[[134 125 150 129 138]
 [126 129 115 115 148]] --> 129

[147 151 114 129] --> 129

[155  98 137 147] --> 147

[[154 141 143 118]
 [142 139 143 120]] --> 118

[109 127 123 105 137 102] --> 105

[145 133 106 157] --> 157

[149 127 150 151 149] --> 151

[129 115 105 107 146] --> 107
---
[148, 113, 102, 130, 101, 141, 157] out 113
[142, 140, 103, 119, 131, 127, 129] out 140
[137, 139, 142, 136, 103, 124, 120] out 139
[105, 129, 134, 135] out 129
[123, 123, 133, 143, 140, 150] out 123
[153, 108, 128, 124, 133, 110] out 108
[133, 107, 129, 109, 122, 134, 101] out 107
[121, 151, 103, 131, 118] out 151
[129, 153, 119, 146, 125] out 153
---
[[107 130 141 142 137 120]
 [100 148 100 107 138 132]
 [128 156 134 153 131 113]]: 148

[[128 128 129 150 150]
 [129 150 151 150 149]]: 150

[[121 114 135 127 113 110]
 [113 149 130 150 112 131]]: 149

[[118 139 117 126 123 117]
 [125 140 106 114 107 124]
 [150 114 134 111 123 153]]: 140

[[121 132 118 156]
 [122 107 107 118]]: 107

[[130 132 142 147 108]
 [135 126 145 129 140]
 [126 127 124 138 101]]: 126

[[142 136 126 123 154]
 [137 114 136 107 131]
 [130 129 145 139 110]]: 114
---
107	101	116	128 -> 128, 107
120	118	100	114	111 -> 111, 120
141	142	154	141	106	150 -> 150, 141
158	146	140	115	127	145	125 -> 125, 158
115	154	123	137 -> 137, 115
118	119	153	150	146 -> 146, 118
---
Q:
[[147 126 120 122 131]
 [144 119 122 135 117]
 [150 115 119 120 132]]
A: 119

Q:
[[129 136 128 125 121 128 123]
 [128 129 126 117 101 127 106]
 [123 140 126 117 139 122 137]]
A: 139

Q:
[[102 121 156 142 118 128]
 [149 103 128 137 110 120]
 [121 105 127 135 104 105]]
A: 135

Q:
[[127 101 130 126]
 [128 143 128 129]
 [131 112 131 130]]
A: 112

Q:
[[102 130 135 121 137 130]
 [125 115 126 126 143 120]
 [120 132 125 130 117 130]]
A: 130

Q:
[[132 137 143 118 141 122 102]
 [112 135 151 109 115 135 134]
 [126 107 122 126 120 119 114]]
A: 120

Q:
[[125 104 129 127]
 [102 110 138 126]
 [131 127 129 130]]
A: 127

Q:
[[124 104 111 130 147]
 [126 132 129 129 119]
 [122 126 130 115 117]]
A: 130

Q:
[[124 120 151 141 126 120 150]
 [126 137 127 113 150 134 100]
 [121 122 127 143 125 115 144]]
A: 125
---
[[112 135 112 125 103 115]
 [131 136 145 122 132 123]]	125

[102 153 136 143]	143

[115 113 109 105 123 100]	105

[151 122 117 110]	110

[124 120 141 106]	106

[[144 140 145 134 129]
 [132 137 152 116 118]]	134
---
[[98, 135, 133, 128],
 [98, 107, 138, 115],
 [98, 147, 131, 133]] -> 147

[[113, 110, 110, 101, 107],
 [144, 137, 142, 140, 133],
 [124, 127, 123, 121, 129]] -> 123

[[137, 137, 121, 106, 136, 139, 118],
 [145, 133, 133, 104, 148, 140, 133],
 [125, 147, 121, 155, 148, 137, 115]] -> 148

[[130, 141, 127, 131, 131],
 [139, 145, 136, 151, 130],
 [136, 149, 125, 139, 139]] -> 125

[[129, 126, 130, 106, 141],
 [136, 111, 127, 145, 117],
 [130, 121, 123, 112, 133]] -> 123

[[125, 134, 154, 122, 137, 132, 133],
 [146, 142, 128, 137, 124, 114, 132],
 [139, 147, 142, 132, 141, 124, 134]] -> 141

[[122, 127, 130, 143, 150, 131],
 [121, 127, 137, 142, 140, 123],
 [131, 131, 129, 124, 128, 125]] -> 124
---
[136, 115, 103, 125, 127, 118, 144] --> 103
[[135, 106, 129, 149, 148, 137, 148], [147, 99, 151, 134, 133, 134, 133]] --> 129
[110, 156, 124, 138, 116, 126, 111] --> 124
[123, 130, 152, 132, 118, 104] --> 152
[100, 147, 130, 149] --> 130
[140, 111, 132, 153, 129] --> 132
[134, 101, 146, 118] --> 146
[[142, 154, 148, 133, 134], [120, 126, 122, 118, 120]] --> 148
[[132, 137, 127, 125, 119, 152, 146], [104, 128, 105, 106, 116, 148, 121]] --> 127
[[118, 100, 116, 111], [113, 138, 131, 136]] --> 116
